In the rows, zero is written as 128.
which system made each run:
Q, seq 1 (9 x 20):
[[132 191 131 152 166 137 107 140 131 139 106 101  87 177 105  75 169 105
  132 116]
 [111 112 104 125  92 151 137 166 120  78 102  96 142 111  96 116 164 142
   50 130]
 [ 95 121 154 135 103  88 136  62 110 102 124 143 146  98 132 196 105 165
  116 108]
 [150 115 181 125 149 136 103 105 111 192 100 148  60 121 119 135 130 114
  170 109]
 [119 151  72  91 122 170  82 167 142 139 160 138  92 122 127  98 186 120
  117 132]
 [ 90 183 103 180 138 106 143 139 139  61 137 108 146 136 105 144 151 163
  116  96]
 [113 102 178 161 128 146 147  86  92 142  66  83 139 121  84 153 116 112
  100 124]
 [122 121 156  75  81 133 101 101 106 156 125 183  89  91 158 125 130 124
   86 139]
 [140 141 114 116 151  99  92 137 142 103 175 165  78 119 107 122 153 168
  177  81]]
N, seq 2 (9 x 20):
[[131 109  69 115 153 152 122 136 145  94 165  90 202 140  91 103 114 115
  128 123]
 [109 171 151 151 117  96 153  89 129 138  84 102 155 168 180 166 104 126
  110 153]
 [166  57 173 142 131 138 171 149 105 147 137 157 115  96 109 126  86 122
  163 148]
 [116 125  60  89 123 115 100  81 169 160 187 156 145 121 155 121 142 112
  156 123]
 [154 191 146 158 171 104 139 175 148 114 104 113 138 179 153  93 109 127
  149 105]
 [129  82 110 128 121 166 159 131 103 110 142  79 170 142  94 134 107 109
  115 203]
 [104 133 138 144  86  78 164  73 147 156 123 173 143 105 185 147 109 126
  114 127]
 [173 105 161 127 187 136 114 135 123 149 149 150 124 118  98 102  84 115
  197  86]
 [139 135  62  84 126 134 101 123 159 143 149  93 133 185 159 120 152 112
  138 182]]
D, seq 3 (9 x 20):
[[120 145 200 175 144 146 149 150  86 110 117 155 119  87  88 104 109 124
  110  91]
 [119 116 138  67 110 139  71  51 104 146 119 118 116 133 111 121 141 109
   87 132]
 [135 153 126 112 111  96 110 175 147 103  95 140  78 136 175 170 158 188
  134 111]
 [114  96  95 147 153 190 122 159 110 121 149  90 128 105  61 160 149 131
  161 130]
 [ 76 172 114 171 100 136 155  93 135 184 128 142 123 116 160 131 151  88
  105 153]
 [137 145 180 126 125 134 125 170  95  89 133 176 101  92 106  73 123 140
   84 101]
 [110 110 114  88 116 115  78  48 116 106 118  94 132 139  88 154 155 144
  102 113]
 [132 153 143 145 127 125 126 174 139 146  63 110  84 146 172 184 147 157
  150 117]
 [114 100 103 120 133 209 122 174 100 135 176 133 120  83  94 141 136 114
  141 160]]
J, seq 4 (9 x 20):
[[148 108 128 176 156  97 157 131 154 131 147 153 108 111  78  74 142 126
  166  73]
 [137 133 112  86 152 169  87 112 133 140  94  68 185 162 128 115 106  93
  103 121]
 [138 166 156 129  99  88 157 171 123  90 119 154 111 147 193 148 109 169
  115 166]
 [138  51 116 150 134 122 156  96 118 124 169 122 119 111  58 138 130 133
  175 147]
 [117 155 103 122 137 139 110  95 166 206 109 126 159 136 181 119 121  75
  134 101]
 [162 168 171 125 160 136 121 207 107  81 137 146 115 145 134  92 100 148
  134 122]
 [121  94  85 123 103 110 145  79 128  92 152  84 148 160  88 127 152 132
  110 187]
 [128 107 138 157 111  95 168 123 165 174  80 149 151  98 179 148 107 122
  136  86]
 [150 136 174 104 180 172  92 138  81 129 160 133 120 131 109 136  79 119
  178 138]]
N, seq 5 (9 x 20):
[[120 137 117 101 121  90 115 114 125  43 173 146 170 123 118 122 109 170
  104 105]
 [126 114 137 164 147 103 131  84 135 138  75  69 121 161  99 178 142 144
  163 104]
 [138  93 130 110 108 184 132 185 122 187  96 136 106  97 163 156 126 112
  130 157]
 [100 177 111 125 123 128 122 136 120  98 215 195 117  99 141 113 130 139
  132 137]
 [131 148 126 167 158 100 132  95 144 117 113  91 125 169  67  69 161 112
  124  92]
 [145  92 139  86 107 158 118 141 120 135  60  84 164 135 147 136 106 113
   76 140]
 [118 128 156 112 102 105 134 123  99  94 164 176 114  99 161 195  98 175
  144 153]
 [128 110 101 170 152 113 136 113 155 159 149 136  82 119  80 121 174 127
  192  93]
 [123 160  94 107 140 185  96 171 151 164  98 104 149 138 153  87 142  84
   95 112]]
H, seq 6 (9 x 20):
[[161 163 148 119 127 113 135 180 139 136  80 111 110 184 197 132 117 136
  130 161]
 [128  71  88 149 106 146 181 169 128 119 179 135 129 101 114 145 132 134
  153 188]
 [ 79 150 107 160 139 124 127  50 143 169 149 140 159 101 114 128 132  93
  133  85]
 [167 166 177 102 167 130  99 151 122 131 107 140 130 151 136  57  94 104
  112  93]
 [156  92  96  78 101 108 126 140 131  71 146 100 137 168 130 135 131 161
  113 191]
 [105 109 121 187 111  81 181  98 151 136 114 132 137 111 143 190 125 153
  159 115]
 [137 128 144 137 173 190 116 145 122 200 120 128 135 113 126 118  99  76
  169 111]
 [129 167  90  85 116 130  99 133 139 120 179 154 114 153 153  66 152 111
  100 164]
 [131 115 127 159 125  70 166 122 137  51 140 127 161 125  91 110 120 167
  115  97]]
B, seq 7 (9 x 20):
[[135 152 166 117 123 138 116 136  79 103 119 101  69 178 117 138 142 142
  115 199]
 [126  60  98 151  78  95 177 137 145 112 139 148 112  88 109 145 160 160
  124 135]
 [ 87 149 128 150 152 155 105 110 133 156 111 131 162  80 129 166 117 117
  136  46]
 [136 176 165 118 147 159  91 125  95 154 116 117  62 169 116  95 151 102
  122 155]
 [146  95 108 127  90  99 156 175 133  65 145 145 101 116 101  96 165 168
   96 144]
 [ 77 133 118 158 126 124 137  94 126 100 118 112 186  93 118 193 113 149
  114  81]
 [127 141 178 135 140 153 108  94 100 196  79 111  78 144 131 149 129  98
  139 142]
 [153  95 113  99 107 138 117 185 131 122 160 171  63  99 114  90 170 144
  128 136]
 [ 84 171  91 161 141 110 128 121 142  70 159 125 166 110 102 138 143 156
  121  74]]
M, seq 8 (9 x 20):
[[160  48 110  95  80 108 159 132 152 156 103 133 130 120 165 143 122 130
  123 169]
 [108 126  94 121 148 129 108 118 149 126 181 157 157  90 139 179 112 151
  184  80]
 [131 181 138 173 184 144 124 122 127 163 136 108  98 170  97  86 144  89
  169 130]
 [160 114 110 110  99 122 159 169 146 109 124 124 155 152 150  56 122 107
   76 172]
 [117 129 142 117 121  89 133  96 119  72 141 134 187 118 148 178  76 170
  123 111]
 [139 104 167 151 156 125 123  71 119 193  93 110 100 140 108 155 120 108
  181 115]
 [156 100  71  84 119 154 112 169 171 178 140 139 119 129 163  94 151 100
  143 147]
 [112 179  90 141 146 105 131 155 144  62 191 138 158 144 139 134 123 162
  149 125]
 [129 129 174 194 151 118 174  94 106 126 101  90 146 155  80 103 103  99
  123 135]]
B, seq 9 (9 x 20):
[[108 144  76 134 106 148 154 203 146  80 142 121 176 113 156 142 129 148
   96 143]
 [ 91 161 171 174 130 121 167  65  96 141 136 136 161 125 141 150  81 103
  123 153]
 [177  60 165  95 128 130 117 102 122 172 102 134 101 124  99  79 117  99
  133 120]
 [137 135  79  59 124 118  70 153 157  94 157 150 126 120 153 133 146 167
  132  94]
 [111 183 116 182 163 107 149 132 134 102 138  90 140 181 133 166 124 148
  173 147]
 [131  86 124 161 105 161 181 146 129 173  94 100 138 125 126 110 127  81
  104 181]
 [123 128 148  92 103 126 117 121 122 138 158 206 142  67 165 107  95 122
  101 102]
 [146 144 149 113 181 106  87  78 114  97 160 117 127 163  81 113 110 140
  168  96]
 [151 103  84 112 110 113 126 145 164 126  81  64 120 182 135 132 172 138
  117 153]]
D, seq 10 (9 x 20):
[[161 146 144 108 139 161 124 162 106 146 162 139  95 161 136  74 118  97
  137 197]
 [129  80  79 118  79  74 155 111 164  92 157 150 148 112 125 106 150 152
  102 128]
 [123 151 155 170 175 114 132 119 133 118  90 102 173 130 117 150  93 138
  148  53]
 [152 132 152  91 142 176 106 125  97 166 118 102 121 170 145 117 101  88
  131 195]
 [143  91  95 104  76  84 153 147 155 112 166 179 112 110 167 130 139 161
  132 160]
 [124 122 115 171 176 115 133 118 146 113 143 120 162 108  76 127 120 137
  170  48]
 [127 171 140 127 148 157 118 106 125 173  94  84 146 182 150  97 116  70
  109 160]
 [157 106 142  97  80 106 157 176 117  84 139 162 119 124 167 118 111 157
   94 184]
 [127  73 117 135 145  99 127  77 135 111 156 132 154  98  81 163 112 154
  173  79]]
J, seq 11 (9 x 20):
[[185  75 110 105 128 126 140 179 137 100 134 109 111 158  97  74 142 132
  128 161]
 [110 113  75 125 110 106 150 102 162 115 145 116 212 125 166 165 101 134
  128 128]
 [137 153 194 188 163 116 164 125 107 152 106 136 113 139 134 143  86 120
  174 125]
 [170  91 118  85 134 156 112 127 121 156 160 125 106 154 113  73 126  90
  138 189]
 [131 149  77 120 120  77 137 136 185 102 157 154 176 134 175 102 122 141
  127  97]
 [141 129 165 176 173 123 154 129 112 101  94  76 153 159  87 148  94 137
  160 113]
 [143 100 133 103  98 147 144 117 118 175 116 116 120 156 168 130 114  94
  121 219]
 [147 118 114 127 130  91 146 147 156 121 192 200 136  96 154 102 103 141
  166 107]
 [132 147 117 151 188 126 112  89 136 124 130  74 159 177  78 109 123 109
  163  99]]
H, seq 12 (9 x 20):
[[111 126 102 148 111 141 122 160 153 144  52  91 109 117 123 145 189 137
   98  85]
 [ 92 161 145 123 115 191 119 187  89 112 128 145 136  81 151 166 111 134
   90 138]
 [100 135 159 139 113 141 120  82  74 117 158 140  73 118  73 121 156 126
  104 166]
 [137  92 138 110 110 107  97 114 140 130  81 138  93  97  97 113 167 148
   98  52]
 [121 154 134  88 139 157  75 175 110  93 101 108 122 126 151 193 124 172
  128 105]
 [100 156 137 171 110 146 153 153  97 121 119 112  64 138 115 158 171 140
  119 189]
 [100  86 118 144  98 160 136 132 125 150 115 150 113  54  85 120 165 114
   92  92]
 [ 98 175 153  85 141 157  57 105  95 112 134 146 128 101 129 143 120 136
  100  79]
 [147 150 169 124 125 113 112 149  92  83  99 111  57 166 101 118 161 162
  110 147]]
Y, seq 13 (9 x 20):
[[126  96 131  95 113 164 128 169 102  88 131 116 172 104 144 192  81 156
  118 150]
 [104 155 121 173 136 100 156  70 142 174 166 150 116 138 152 156 124 110
  184 154]
 [175 111 135 127 163 150 125 182 147 155 111 139 121 125 107  47 126  96
  140  87]
 [ 99 153  85  81 107 148  99 117 126  84 150 107 187 135 142 129 125 126
   69 142]
 [142 142 167 162 123  52 168 104 121  90 132 143 104 159 137 140 114 166
  150 150]
 [160  42 144 117 133 162 141 135 123 176  99 116 150  96 110 139  93 104
  151 120]
 [ 95 194  86 103 126 141  94 127 159 161 150 155 140 126 200 141 136 116
  132 116]
 [156 151 134 146 169 115 136 161 119  75 175 126 111 163  84  77 126 141
  160 137]
 [130  67 109 126  94 122 160  93 140 133  92  83 180 135 113 114 126 105
   77 152]]
Q, seq 14 (9 x 20):
[[137 139 109 163 143  65 149  81 161 121 172 147 122 153 102  71 146 123
  156 111]
 [152 102 118 115 145 143 114 156 156 142  53  76 168 140 124 113 125 115
  108  76]
 [117 142 139  88  97 142 120 147  98  92 131 122 137 139 177 189 102 158
  104 190]
 [135  99 145 180 125  96 183 118 124 141 172 172  88 106 112 134 123 133
  183 150]
 [129 120  94 118 159 162 103 107 160 191 134 121 161 119 116  81 129  69
  141  84]
 [132 202 134 101 132 122 104 169 126  78 114 114 146 177 173 106 117 142
   86 137]
 [148  64 141 154 109 103 179 140 110  76 130 106 121 131  81 149 124 164
  131 170]
 [110  83 108 127 106 124 138  70 154 199 124 143 152  90 155 160 117 101
  145 118]
 [144 192 160 104 167 147  89 170 122 143 138 165 114 135 173 105  95 120
  152 103]]
Y, seq 15 (9 x 20):
[[143 116 156 106 104  70 136  99 147 133  82 141 153 135 193 158  87 148
  120 107]
 [161 116 146  96 166 152 107 151 112 143 159 146 129 128 149 165  71 134
  203 141]
 [133 127  55 132 139 134 139 127 176 167 174 119 143 156 146  97 145  90
  167 164]
 [141 164 121 159 144 108 160 178 157  90 117 124 181 144 141  68 109 125
  101  94]
 [130 125 172 104 125 126 132  77  86  97 135 115 184 143 124 123  62 117
   90 159]
 [161  90 146  97  99  71 139  91 146 159 136 178 109 128 178 129 104 138
  155 144]
 [159  95  91 101 167 142 102 167 161 137 151 130 157 114 134 148 102 137
  198  83]
 [119 185  82 137 158 139 126 126 152 135 140  79 169 192 152 118 122  98
  144 161]
 [156 136 155 156 119 110 189 172 124 100 133 143 148 144 145  66  96 117
   98 167]]
M, seq 16 (9 x 20):
[[118 159 178 176 121 117 172 164 107 127 142 190  96  87 149 130 109 140
  131 126]
 [130  91 142  92 131 148  97  77  94 121 153 130 121 111  57  83 135 110
   99 120]
 [111 175 116 109 104 104  96 126 156 130  65 116 116 144 176 138 166 144
   84  87]
 [154  94 148 127 135 150 133 196 100  89 118 109  93 126 103 177 124 173
  159 149]
 [ 68 120  86 162  98 156 152  84 124 158 156 123 135  99 106 154 160 101
  112 164]
 [129 165 167 144 134 130 130 170 128 139 125 195 108  83 150  82 120 123
  114  70]
 [137 131 140  74 137 150  76 106  89  81 146 101 114 156  75 104 137 136
   98 144]
 [106 135 117 152  81  87 153 121 152 125  60 104 113 141 159 162 171 154
   92 125]
 [137  73 146 129 132 173 135 187 102 127 128 141 127  70 110 175 101 146
  155 115]]

runs to name:
seq 17 (2 x 20):
[[120 111  69 106  84 149 136 194 152 131 120 129 119 110 177 164 159 145
  115 164]
 [ 80 193 139 190 143 138 152 142 111 100 165 162 139  88 118 137 120 138
  129  98]]

N
seq 18 (2 x 20):
[[ 91  98 118 131  98 171 124  99  99 134 128 113 110  90  66 124 172 110
   76 142]
 [ 98 177 145 125  97 136 109 166 126 128  95 167 100  85 166 133 152 144
   76  84]]

M
seq 19 (2 x 20):
[[ 91 141 146 153 120 147 125 131  97  95  72  75 136 123 105 196 140 158
   95 116]
 [102 108 158 127  79 157 138 122  94 162 115 152  75  87 139 169 145 125
  103 173]]

J
seq 20 (2 x 20):
[[ 98 164 154 167 118 111 143  93 120 117  61  81 139 153 115 130 147 123
   69 115]
 [141  83 184 103  94 148 128 155  85 132  82 135  86  98 132 168 120 149
  103 149]]

B
seq 21 (2 x 20):
[[119 129 103 156 167 170 149 132 138 167 169 123 182 121 133 133  84  85
  176 139]
 [142 160 140 140 125  99 159 110 136 144 166 168 130 150 156  49 108  90
  119 165]]

D
seq 22 (2 x 20):
[[139  67 123 102 113 113 102 106 115  85 129 119  95 112  59 139 165 171
  120 104]
 [108 120 115 140 111 125 119 118 140 144  60  82 105 137 141 209 166 155
  135 118]]

Y
seq 23 (2 x 20):
[[140 101 134 118  79  51 153  80 153 130 130 176 114 120 156 105 133 143
  107 126]
 [166  88 124  94 168 132  89 156 150 141 115 127 131 113 122 147 110 148
  186  61]]

Q
seq 24 (2 x 20):
[[121 149 170 135  90  97 146 106 117 164 103 165  78 128 188 162 127 134
  122 164]
 [154  74 115 112 148 145 107 147 128 134 178 161  90  89  76 106 141 133
  179 102]]

J
seq 25 (2 x 20):
[[135 114 130 118 127  95 107 132 148 125  85 123 114 120 155 206 131 183
  164  76]
 [113 140 133 139 148 193 111 156  99 169 131 115  81 124 124 183 141 117
  173 163]]

Q
seq 26 (2 x 20):
[[133 104  88 132 154 139 136 140 142 128 174 112 154 135 135 190 104 144
  211 150]
 [105 179 102 186 143 124 157 111 160 183 133 123 127 153 143  94 150  79
  146 136]]

H
seq 27 (2 x 20):
[[165  94  94 102 139 128 145 154 155 112 145 108 204 152 147  97  83 112
  134 144]
 [134 142 117  99 125 108 132  92 145 141 150 133 186 157 197 137  72 108
  137 166]]

B
seq 28 (2 x 20):
[[143 121  70 125 136 129 110 181 163  98 132 107 101 140  90  99 191 150
  135 100]
 [ 83 136  99 150 110 160 146 142 129 107  97  82 196 112 134 174 123 127
   84 124]]

J
seq 29 (2 x 20):
[[120 105 140 104  72 111 159 120 106 101 156 167 142 103 170 159  95 150
   97 188]
 [124 105 139 159 147  86 133  63 137 153 160 162 101 106  94 133 131 132
  188  87]]

J
seq 30 (2 x 20):
[[ 83 162  83 169 163 155 129  95 142 152 174 120 172 115 106 128 129  92
  156 102]
 [157 173 158 127 139 107 119 130 132 126  97 121 105 177 125  42 140 107
   90 122]]

Y
seq 31 (2 x 20):
[[126 146  89 132 133 140 123 183 135 111 200 171  80 108 121 117 164 144
  163 139]
 [ 93 138  87 179 126 121 148  96 150 123 133 104 141 123  70  90 178 111
  102 101]]

D
seq 32 (2 x 20):
[[160 118 127  44 122 145  76 134 118 110 148 138 125 139 125  71 123 118
   93 139]
 [131 141 114 123 114  62 130 129 143  51 122 109 134 159 136 158 141 192
  120 116]]

N
seq 33 (2 x 20):
[[146 115 178  93 127 105 105  81  86 108 130 120  95 161 124 170 104 157
  149 169]
 [148  56  74 124 114 104 137 131 171 152 132 120  97 122 115 153 169 148
  177 127]]

B
seq 34 (2 x 20):
[[138 100 147 146 148 139 139 168 127 101  73  91 173 108 112 166  98 153
  128  71]
 [113 126 149 100 107 156 118  82  86 156 137 120 118 141 151 179 106 112
  126 206]]

Q
seq 35 (2 x 20):
[[138 159 192 165 147 151 169 165 100 136 115 143 149 128 150 106  66 100
  120 147]
 [149  67 109  81 107 135 123  83 117 142 175 132 121 134 102 100 129 103
  125 189]]

H
seq 36 (2 x 20):
[[120 151 140 135 110  86 149 113 106  73 175 143 100 154 135 155 124 169
  139 191]
 [137  63 126 177 138 116 159 106 147 165  90 102 116 110  70 129 152 118
  156  92]]

H
seq 37 (2 x 20):
[[120 154 111 114 103 132 115 131 143 151 152 176 101 106 138  49 166  96
   84 123]
 [127 121 120 105 128  98 101 120 124  46 142 124 140 120  83 120 139 175
  103  79]]

Y
